In the rows, zero is written as 128.
A state moves one step at a time under one of 6 hidden systems, and each row is a state written as 18 numbers. Each run below is a few steps of one system.
j_385, run 1, 8 rows:
[[109  93 149 147 141 126 106 105 156 133 154 120 154 100 132 163 105 173]
 [123 167 138 104 130 116 130 132 101 136 112 154 120 149 117  76 145  88]
 [156  89 120 128 119 150 126 148 140 136 149  89 140 132 152 168 136 164]
 [114 137 161 132 115  85 128 106 128 113 108 164 131 118  93  93 114 117]
 [129 134  95 102 132 140 119 164 114 130 155 101 116 135 169 160 147 113]
 [147 124 154 155 120 115 151 114 143 135  99 138 140 128 100 111  82 158]
 [115 127  96 109 114 126 113 143 112  94 144 126  91 121 134 135 174  90]
 [130 140 147 154 153 129 132 117 149 161 122 112 152 121 133 150  73 160]]
j_742, run 2:
[[ 93 107 104 138 154 167 158 104 179 129 114 158  72 119 111 113  61 183]
 [141 190 126 139 145 158  95 109 115 141 100  78  90 117  98 133 172  70]
 [ 88  94 124 145 167 180 147 126 165 125 137 110 109 149 135 123 131 203]
 [131 142 169  90 130 149  65  93 129 161 125 112  98 123  91 116 157 104]
 [ 98 113 152 122 155 136 130 153 136 116 148  83 131 163 156 150 160 183]
 [132 113 174  63 108 116  95 115 139 150 124 138  94 141 105 114 116 137]
 [121 141 148 118 125  90 128 163 124  93 129  76 113 148 148 172 148 142]
 [119 125 142  84 115 104 137 132 145 124 112 147  79 143 117 122  80 152]]
j_499, run 3 (8 x 18):
[[154 142 108 145  95 157 116  91 121 110  85 143  72 103  57  77 172  68]
 [ 98 111 132 174 175 175  93 106 159 134 160  64 136 105 140 187 155 174]
 [127 130 165 106 133 171 121  93 123 172 106 170 129 155  86  28 155 122]
 [155  66 139  99  96 143  83 142 131 120 174  74 132 120 147 185 185 150]
 [ 80 121 203 108 149  91 130 109 141 144 127 177 160 156 115  74 103 171]
 [155 127 105  48  88 112 104 181  95 130 159 113 112 141 169 159 158  86]
 [129 113 170 148 127  78 170 137 154 124 109 132 156 143 130 141  50 200]
 [107 170  83  85 107  92 126 155  96  89 126 155  67 123 134 118 140  51]]
j_268, run 4 (8 x 18):
[[116  99 115 157 106 123 157 120 145  70 107 143  92 119  94 106 147 146]
 [ 81 160 128 112 161 125  81 112 135 133 147 116  99 105 135 162 121 108]
 [142 145 135 146 152 172 162 131 133 154  96 108 129 167 121  91 136 155]
 [135  80 129 107  94 138  98 110 144 104 137 123  86 107 103 140 156 133]
 [ 79 155 177 126 168 101 117 125 133 132 132 115 145 147 136 129 123 155]
 [162 120 113  81 106 162 135 153 117 149 121 123  97 160 133 106 142 120]
 [138 108 164 142 111  95 120 122 148 108 122  96 130 119 113 168 113 165]
 [ 90 151 121  93 136 103 146 154 111 108 127 155 103 157 144 100 133 114]]
j_349, run 5 (8 x 18):
[[124 131 116 195 122 128 146 108 124  88 108 134 140 108  97 102 168 111]
 [ 98 116  92 126 144 157  91 110 130 144 168 153 129  89 140 136 132 102]
 [147 141 153 169 148 152 127 108 120 168 116 115 183 131 115 100 144 129]
 [127  71 126 110 101 148 105 121 127 117 160 148 135 118 121 108 181 129]
 [129 132 169 136 136  97  93 115 125 156 148 123 189 109 135 153 114 126]
 [140 105 133 102 105 124 150 158 104 133 139 156 163 163 145  82 158 129]
 [172  98 128 131  88 102 111 134 129 129 142 112 155  98 135 176 108 124]
 [108 143 127 141 122  78 160 148 105 103 126 166 163 137 137  97 127 110]]
j_349, run 6 (8 x 18):
[[148 148 135 109 142 149 151 169 118 145 114  74 117 181 154 134 146 149]
 [137  95 147 118 100 113 138 115 158 100 105 132  82 126  93 132 100 163]
 [ 90 178 130 103 147  97 116 145 119 109 126 107  88 134 141 154 127 106]
 [136 132 117 126 144 156 165 142 145 147 104 117 103 156 134 120  86 167]
 [133 139 130 125 113 128 124 119 136  98  99 105  67 125  93 130 144 119]
 [ 76 146 132 130 169 130 123 127 150 119 133 114  96 128 138 150 107 151]
 [137 151 140 107 140 160 132 122 136 158 100 114  90 155 108 101 119 134]
 [119 115 142 133 131 140 118 122 149 104 122  86  90 130 114 151 148 160]]
j_420, run 7 (8 x 18):
[[124 101 124 136 121 113  88 106 145 151 169 145 162  71 139 174  78 127]
 [124 174 139 150 135  94 160 151  89 124 112 147 179 154 138  81 155  94]
 [158  67  78 121  87 143 122 135 132 132 167 147 148  89 151 155 113 125]
 [117 174 153 187 144  71 139 113 113 113 104 136 174 110 111 120 114 105]
 [128 107  53 114 116 162 138 154 109 131 163 164 134 117 165 114 143  95]
 [169 132 155 198 122 110 128 102 132 144 112 111 192  91 105 144 100 130]
 [ 85 124  84 130 128 130 138 137 104  93 152 185 132 120 139  77 179  87]
 [168 118 128 160 131 144  97 110 133 184 150 107 190  85 141 172  93 126]]
j_268, run 8 (8 x 18):
[[129 171 130 120 120  79 116 132 120 121 114 125 110 109 128 158  93  91]
 [129 152  82 159 138 140 175 156 125 113 113 117 119 139 148 133 117 132]
 [135 129 108 146 116 138 117 100 144 118 111 133  88  90  96 136 106 107]
 [ 87 157 121 166 166 138 133 121 133 108 128 112 125 123 128 127 154 129]
 [127 118 116 119 136 179 113 105 141 158 126 135 101 122 114 107 129 127]
 [126 117 164 145 135 134 108 109 136 125 127 100 141 128 107 127 168 147]
 [102 105 138  89 133 136 119 131 129 139 149 150 122 145 134 102 141 141]
 [157 128 166 107 119 122 109 132 125 154 126 101 143 141 127 140 129 136]]
j_420, run 9 (8 x 18):
[[107 134 142  67 126 117 133 161 113 123 133 137 102 175 145 101 157 130]
 [161 103 154 101 103 111 116 139 148 143 129  96 117 128 132 176  82 165]
 [101 160 141 110 127  85 158 149 121  88  99 131  86 158 120 109 126 128]
 [153 123  93  97 120 151 124 149 141 142 131  96  79 123 151 176  88 135]
 [134 162 149 159 134 114 167 125 141 108  72 106  98 153  92 108 115 147]
 [117 114  80  99 124 173 112 131 139 114 136 115  50 118 130 143 142 120]
 [133 160 169 162 161 146 131 106 149 154  90  78 122 139 100 135 110 162]
 [111 107 117  87 118 166 126 129 129 112 127 138  68 152 113  85 181 128]]
j_385, run 10 (8 x 18):
[[111 109  88 113 148 191 121 122 151 150 144 133  90 122 139 127 113 142]
 [138 151 169 163 144 145 119  96 138 141  91  94 122 132  85 111 149 135]
 [ 84  97 129 102 143 157 108 125 134 121 161 143 117 137 138 109 171 143]
 [151 145 184 109 138 128 100 113 132 178 119 102 145 142 116 129 114 138]
 [113  99 149 105 114 111 144 149 118  99 137 138 131 162 132  97 171 151]
 [141 122 154  87 114 104  91 129 134 150 143 113 124 119 134 169  93 131]
 [115 147 140 127 126  89 172 159 118  99 106 133 125 163 135 110 123 142]
 [145 104 100  93 100 129 115 139 138 124 139 120  82 111 135 167 101 126]]
j_499, run 11, 8 rows:
[[194  86 113  91  82 163 114 136 120 161 138 124 128 128 123 122 138 118]
 [ 97 107 179 152 127  80 126 118 142  92 129 124 155 127 113 134 141 167]
 [104 145 105  77 136 126 109 143 109 151 154 161 117 133 155 113 124  91]
 [183 121 147 143 106 114 154 150 130 141 110  94 160 144 135 151 105 158]
 [ 87 120 108 122 115  98 143 127 126  76 129 174  96 117 118 103 135 113]
 [145 164 120 135 144 125 106 131 128 162 134  92 140 109 150 182  92 113]
 [134 128 117 156 125 140 185 138 123 108  95 144 124 156 113  72 141 141]
 [136 110 101 128 109 135  85 109 138 119 149 115 103  75 121 178 128 102]]
j_742, run 12, 8 rows:
[[ 74 101 153 110 124 100 142  94 155 113 121 216 110 127  95  61  83 155]
 [175 171  88 118 116 130 102 160  93 143 141  68 126 112 161 190 148  63]
 [109 102 156 171 143 120 188 118 156 116  99 159 148 150 107  81  88 201]
 [148 139  83  89  96 142  79 126 103 126 147 130  85  91 124 141 167  46]
 [110 135 156 194 177 121 162 128 149 139 119  97 180 136 142 145  88 192]
 [138 113 105  72  91 155 114 123 109 134 127 175  82 136 103  64 170  79]
 [139 124 140 184 145 119 114 125 145 129 144  62 173  99 147 210 114 162]
 [ 85 134 145  88 132 122 143 123 118 130 121 201 115 162 111  33 142 119]]

Which system made each run below?
run 13, 2 rows:
[[140 177 184  74 135 103 108 135 122 159  98  93  95 164 114 131 113 122]
 [124 101 127 107 108 119 155 165 143  75 118  91  66 161 132 150 147 170]]
 : j_742
run 14:
[[182 119 101 112 103 161 140 165  96 156 140 117 156 152 155 110 171 104]
 [148  81 140 175  97  96 131 110 142 102 132 138 169  91 108 144 115 148]]
 : j_349
run 15, 2 rows:
[[136  97 116 135 123 160 112  90 119 193 159 215 206  93 124  60 108 102]
 [170 103 140 165  93 100 121 155  83 110 156 102 229 121 150 142 214 106]]
 : j_499
run 16:
[[111 162 157 136 154 136 104  90 153 145 100 107  93 117  94 130 105 132]
 [ 96 131 135 106 155 165 127 133 137 125 129 108  88 161 130 111 167 152]]
 : j_349
run 17, 2 rows:
[[240  89 148 111  71 146 112 108 147 186 104  99 130 107  93 157  69 142]
 [ 73 120 145 161 117  45 163 155 108  30 129 145 149 143 130 112 182 137]]
 : j_268
run 18:
[[155 158 121  50  88  76 164 178 107 126  96 152  74 171 138 111  73 101]
 [165 152 102 151 107  83 157 171 134  86 104  58  94 124 148 219  88 133]]
 : j_268
run 19:
[[188  72 119 150  52 102 171 161  88  90 131 159 197 142 125  82 194 116]
 [138 110 118 135  96  65  77 126 114 131 181 146 195  56 160 202  95  89]]
 : j_385
run 20, 2 rows:
[[107 116 140 114 167 188  54  88 133 212 187 135 184  97 146 130 141 120]
 [161  94 206 146 120 148 119 108 115 164 127 122 215 157 102  65 195 161]]
 : j_349
run 21, 2 rows:
[[142 161 139 101 143 180 139 166  94 125 108  62 101 202 132  87 248 118]
 [142  27 151  93  97 162  96  88 189 147 152 138  95 100 101 152  81 208]]
 : j_499
run 22:
[[189 129 165 133 102 103 120 145 122 139 114  60 153 137 130 178 129 140]
 [ 89 102 131 104 106  76 164 152 128  78 129 183 115 145 132  96 117 149]]
 : j_349
run 23:
[[173 145 157 135 127 147  91 100 119 187 123 105 166 112 108 128 130 104]
 [ 97  91 130 139 129 133 146 144 124  95 149 142 157 150 143  99 183 158]]
 : j_742
run 24, 2 rows:
[[158 136  68 212 122 139 199 161 124  77  99  86 135 129 137 147 143 134]
 [101 123  95 148 134 159 115  73 155 139 123 195  93  74  88  93  82 104]]
 : j_742
run 25:
[[115 201 129 144 142 103 152 130  90 129  95 158 140 141 116  67 138  70]
 [170  67  65 141 102 178 130 144 134 135 167 113 145 100 158 166 139 140]]
 : j_420
run 26, 2 rows:
[[128  91 101  82  86 139 134 128 121 114 128 190  87 130 109  69 140 106]
 [147 152 128 180 138 107 107 124 132 133 135  70 162  90 143 207 110 122]]
 : j_742
run 27, 2 rows:
[[124 132  75 126 116 108 153 140 148 108 119 150  72 100 136 167  42 125]
 [131 210 121 174 149 106 153 132 124 112  75  88  96 127 113 143 108  99]]
 : j_499
run 28:
[[194 141 170 144 104  95 144 170 115 112  99  29 147 163 131 181 160 154]
 [ 68  77 127  91 102  71 140 126 145  77 153 214 102 113 127 105  90 149]]
 : j_385
run 29 (2 x 18):
[[167  61 111 120  81 130 109 144 128 121 169 114 159 105 149 171 152 137]
 [116 162 158 155 130  57 132 118 113 126 116 159 179 111 119 114  97 100]]
 : j_385
run 30 (2 x 18):
[[173  71  59 131 135 238 140 141 142 201 168 119 156 127 175 139 112 162]
 [147 103 207 177  91  82 107  68 132 108 101 155 176  98  44  81 158 123]]
 : j_268
run 31, 2 rows:
[[ 77  57 221 107 132  86 125 118 164 100 145 138 145 161 119 119 134 233]
 [125 167 165   4 111  82  80 155 106 148 133 128  73 162 139 133 129  84]]
 : j_385
run 32, 2 rows:
[[ 71  63 143  93 140 161  65 106 146 125 198 136 132 111 141 136 185 159]
 [138 144 218  95 152 128 105 112 120 200 123 125 181 171 121  80 129 153]]
 : j_268
run 33, 2 rows:
[[106  84 130 155 126 135 165 109 152 115 123 179 141 130 107  73 115 172]
 [127 149 131 102 123 123  64 117 108 139 158 116 129  98 130 151 166  71]]
 : j_268
run 34 (2 x 18):
[[137 168 136 119 154 133 112 117 135 187 120 119 130 123 134 142  65 120]
 [154 116 121 135 101 137 168 156 113 100 110 116 126 161 124  96 177 134]]
 : j_420
run 35:
[[166 129 149  89  95  90 112 153 123 126 126  86 114 133 139 178 114 127]
 [ 96 128 132 125 123  74 169 152 135  84 117 150 112 145 136 125  93 155]]
 : j_385
